In the data rows, the value 128 means zero.
Here are some points, one per row:
[158 168 172 127 177 89 129 97 123 73 74 162 117 110 126 132 179 135 106
 95 86 111 132 134 127 83 100 112 78 130 121 157]
[66 89 88 251 90 181 98 165 45 197 190 103 178 149 160 86 89 79 208
 95 143 93 152 184 156 182 201 131 77 122 194 119]
[133 134 101 164 86 172 99 111 122 114 165 122 118 99 138 140 149 145 40
 129 91 150 136 167 140 87 94 116 176 82 133 162]
[121 137 144 92 125 128 110 137 139 94 132 101 61 119 148 128 168 97 115
 165 99 170 111 133 145 111 63 146 134 100 149 133]
[39 157 117 46 106 112 89 116 206 144 96 164 141 147 123 66 113 101 128
 144 116 121 144 133 197 141 187 51 170 176 125 95]
[140 92 134 67 139 84 209 140 118 105 106 86 120 157 143 152 136 176 116
 138 148 153 42 149 57 144 70 130 133 137 103 94]
[195 168 116 147 119 93 156 144 117 190 186 163 120 156 151 133 100 84 134
 136 116 137 116 164 89 143 174 125 72 119 178 156]
[112 205 86 119 87 110 35 146 120 191 192 174 148 172 100 182 182 81 187
 121 140 92 106 195 133 89 137 108 178 88 119 154]
[129 135 159 179 130 152 152 162 101 154 162 128 178 123 141 156 173 164 123
 151 122 62 87 133 118 111 72 128 132 96 183 130]
[181 55 115 145 68 152 141 35 128 161 88 153 106 101 130 122 97 145 101
 174 71 150 115 108 136 104 146 110 99 64 137 120]
[62 142 107 68 127 114 23 132 100 132 129 163 83 114 73 77 146 173 128
 95 97 136 93 118 205 188 230 80 216 190 75 68]
[94 35 124 110 108 135 184 154 210 97 72 153 120 130 98 214 180 122 142
 96 173 83 102 70 75 118 124 107 171 143 117 44]
[176 156 157 40 170 109 100 117 144 100 134 115 141 23 194 115 129 163 7
 160 135 118 132 213 151 84 25 217 66 72 155 193]
[119 174 130 151 223 61 122 139 130 149 73 104 168 129 103 106 52 126 97
 71 86 134 98 103 116 218 147 167 229 124 142 99]
[121 99 101 67 171 111 40 158 180 135 140 86 135 129 102 61 118 84 125
 162 158 147 168 179 131 164 183 41 185 116 115 98]
[108 186 155 132 109 137 137 95 136 150 113 140 89 76 185 166 89 119 56
 155 136 238 131 124 125 6 79 160 161 104 171 207]
[121 89 190 84 141 101 155 12 124 104 156 109 106 91 143 140 125 81 109
 128 125 136 101 140 128 98 108 112 26 98 81 93]
[75 30 79 149 183 101 200 170 175 83 96 122 119 160 161 170 164 201 179
 63 164 102 102 60 67 72 47 157 125 107 126 77]
[108 147 55 62 117 184 89 129 110 105 122 98 99 97 61 127 136 170 121
 130 109 164 106 94 190 89 187 154 126 101 146 124]
[206 151 130 83 75 125 142 137 145 62 123 130 156 86 174 161 118 99 135
 157 140 141 101 102 134 79 75 130 79 99 185 135]
[61 177 119 198 205 96 154 196 109 145 166 179 46 86 211 125 126 92 70
 135 147 216 88 113 209 38 62 236 41 63 184 146]
[151 113 149 87 119 145 188 122 111 133 106 133 109 33 164 137 100 106 116
 120 139 126 177 117 127 140 99 137 71 88 102 147]
[120 142 83 98 169 155 103 110 132 96 105 143 97 174 121 113 98 148 94
 105 108 175 114 170 167 147 209 106 176 121 93 223]
[127 147 132 192 132 67 173 126 127 211 194 131 140 101 95 189 87 129 151
 106 157 109 219 176 83 137 130 115 155 138 39 144]
[198 142 152 103 183 168 134 109 175 76 123 92 83 93 162 142 132 183 38
 112 119 78 110 79 46 132 66 122 81 103 154 124]
[75 168 84 151 157 144 38 123 132 137 126 107 123 147 120 138 120 161 133
 202 179 159 86 70 145 85 160 72 114 142 162 60]
[160 125 122 94 141 105 148 95 153 144 166 137 164 140 114 209 150 126 194
 82 141 77 145 93 69 149 84 141 98 111 52 101]
[111 122 133 255 57 152 255 159 0 108 163 148 245 19 99 122 88 112 192
 8 206 116 47 161 149 101 130 199 87 178 23 190]
[186 113 126 82 141 73 136 153 142 101 143 94 104 90 154 96 177 136 51
 121 107 78 176 121 65 175 88 122 133 155 69 144]
[129 136 25 59 74 209 60 96 157 162 159 63 52 133 99 74 126 140 101
 114 123 150 161 124 228 148 255 64 222 128 89 77]
[225 77 170 151 142 85 116 119 124 147 157 143 151 133 90 193 109 103 138
 147 171 129 146 84 96 194 114 202 91 142 96 176]
[105 125 146 121 113 113 105 127 177 148 130 85 170 135 120 84 131 173 113
 85 91 164 166 162 127 133 105 76 180 80 143 127]
[107 216 73 176 69 151 103 166 132 255 185 144 147 176 125 179 98 69 182
 57 155 117 137 226 131 53 195 173 130 168 93 140]
[89 160 115 169 95 108 117 91 108 158 118 132 217 131 134 170 92 118 123
 64 145 95 97 142 105 144 141 136 146 134 92 91]
[153 96 148 92 200 129 136 141 135 141 125 107 86 81 165 170 205 121 137
 102 146 138 151 105 138 140 61 122 117 162 153 107]
[142 120 75 112 115 168 155 87 121 115 129 129 112 108 112 74 134 120 97
 134 138 125 100 99 159 93 158 125 170 112 166 123]
[199 117 135 23 169 67 155 130 165 93 142 98 72 160 129 155 165 120 49
 129 99 48 221 56 75 108 88 118 116 144 122 139]
[126 168 164 154 80 99 142 127 67 166 139 69 169 102 100 132 144 162 167
 67 115 140 109 108 199 161 129 164 115 110 155 128]
[129 176 102 146 128 64 97 86 98 144 146 166 176 173 77 173 128 127 99
 96 131 158 165 163 103 129 137 192 130 203 99 108]
[122 111 101 137 127 162 203 150 97 121 105 157 98 65 103 122 123 118 110
 95 120 55 145 61 114 77 161 134 113 153 127 96]
[94 82 129 172 44 116 117 73 86 77 148 35 166 210 186 89 91 74 172
 166 85 108 109 100 160 190 153 90 142 140 137 179]
[88 154 91 68 162 138 35 130 96 92 97 126 74 115 130 48 106 134 112
 124 120 92 131 110 113 126 196 68 155 98 100 101]
[136 131 213 92 186 109 145 143 74 61 47 117 66 140 132 117 91 183 124
 163 145 143 181 174 145 134 119 123 97 121 143 112]
[171 125 159 82 156 125 43 110 80 129 104 113 146 112 138 194 142 94 90
 124 79 87 92 113 73 114 62 116 70 136 134 109]
[157 62 137 154 149 123 130 121 130 147 108 140 113 94 106 142 120 167 109
 96 176 160 172 120 91 142 85 106 113 160 108 155]
[103 160 92 190 120 110 85 173 111 125 174 134 143 125 128 191 76 146 154
 82 186 146 97 162 188 192 150 175 152 139 133 204]
[221 195 209 49 136 107 155 153 175 68 115 100 137 91 136 74 166 138 127
 93 108 111 128 121 124 122 31 192 158 152 105 98]
[121 189 100 151 110 49 151 138 172 155 137 166 142 81 100 120 66 145 186
 122 166 102 135 138 50 139 113 150 138 176 58 143]
[162 160 76 169 120 81 40 142 116 150 155 118 139 119 141 145 139 149 195
 112 201 134 146 196 79 193 133 240 96 159 117 166]
[119 151 121 71 104 124 4 157 191 167 127 139 123 182 74 66 112 136 132
 93 142 126 97 166 199 189 237 31 202 176 144 111]
[133 131 110 44 116 72 26 114 160 118 113 110 98 135 71 81 99 136 110
 119 102 149 134 90 164 132 184 30 117 109 133 127]
[118 107 98 108 113 200 86 159 135 100 145 67 83 213 32 61 138 138 130
 120 127 70 129 137 185 150 255 77 184 144 112 65]
[166 146 169 162 150 116 190 91 121 103 110 149 149 152 79 147 132 121 140
 65 166 84 158 110 100 170 47 147 128 160 54 199]
[181 136 192 21 190 76 213 142 145 133 105 127 107 110 167 121 159 113 98
 111 85 123 212 99 113 195 80 90 74 156 53 101]
[73 145 111 185 74 150 165 130 155 26 156 108 104 152 163 106 144 122 154
 181 91 157 114 122 111 117 89 152 109 143 110 150]
[175 125 115 96 150 108 163 136 134 157 106 85 94 154 149 104 131 85 114
 140 60 106 136 129 97 132 60 182 159 160 148 131]
[84 97 154 156 116 127 164 147 43 200 182 75 171 130 175 98 134 105 186
 176 116 46 136 218 160 204 166 133 140 91 194 212]
[13 54 125 157 102 228 127 169 134 173 121 86 78 225 255 147 208 104 171
 169 125 152 68 100 199 67 112 122 82 115 255 122]
[102 201 119 148 77 38 216 167 220 165 178 138 196 160 41 191 101 61 225
 98 166 105 233 137 15 219 116 207 143 192 83 117]
[52 56 159 116 18 144 169 143 141 105 158 152 192 231 193 99 106 134 159
 178 130 128 148 175 150 166 142 100 174 77 159 147]
There is one direction along which these points spread out most. Take the direction at right angles to it along which they spread out most. Go by this last direction. How far along it is each point below, from 0 to 99? 50 is the average, and the first point above lies past it. One standard deviation of the points above along it is 16.
[141 134 136 50 161 63 156 101 163 109 134 139 100 114 91 144 180 129 117
 76 129 65 152 83 85 177 70 120 139 174 60 64] -> 59
[118 79 128 66 152 127 125 163 93 119 119 118 112 148 113 126 143 167 178
 196 118 146 124 122 135 168 65 143 134 117 175 96] -> 59
[157 120 135 95 97 114 136 171 101 115 123 128 89 83 91 96 123 116 142
 146 125 159 129 109 123 139 131 93 157 105 103 170] -> 55
[129 117 113 148 150 67 72 101 162 96 148 131 124 141 86 193 119 109 150
 118 175 140 151 146 82 144 163 164 158 160 96 191] -> 39
[151 125 143 35 119 161 54 63 113 101 132 97 69 134 121 51 102 151 114
 147 172 126 163 107 166 152 245 64 170 173 158 122] -> 70
[151 160 166 127 129 97 167 169 79 100 136 107 187 125 110 110 74 158 91
 185 41 109 92 96 110 7 85 116 86 72 79 110] -> 57
[132 75 57 120 137 83 131 161 150 160 99 148 71 177 128 206 125 157 111
 132 204 129 74 83 131 126 150 107 139 136 107 78] -> 53
[93 80 88 180 185 118 74 98 208 79 177 148 136 124 165 199 124 153 203
 103 82 146 111 109 148 156 175 134 179 150 137 100] -> 46
[131 169 105 178 161 143 75 111 125 160 150 167 94 86 151 124 87 115 100
 228 102 174 103 97 112 65 100 95 104 70 143 104] -> 60
[80 89 200 145 37 158 129 125 85 143 142 134 111 203 149 99 138 114 159
 168 121 92 172 190 168 142 91 50 157 116 234 166] -> 48
